Read these off the grid that follows. Indices start at 1.
1) What is the entry directly above 106?
2) What is the largest entry?
3) What is the top entry of the column that holds the smallest entry?
4) What is the entry at row 1, column 3?
5) What is the entry at row 1, column 1?
6) What is the entry directly below the smallest entry?
7) What is the entry in row 2 and column 1?
8) What is the entry directly below 111?
[[124 140 127 125 145]
 [129 123 117 124 115]
 [135 106 138 122 121]
 [111 104 136 130 132]
 [126 146 113 129 122]
 [127 134 119 117 139]
 [125 150 120 125 135]]
1) 123
2) 150
3) 140
4) 127
5) 124
6) 146
7) 129
8) 126
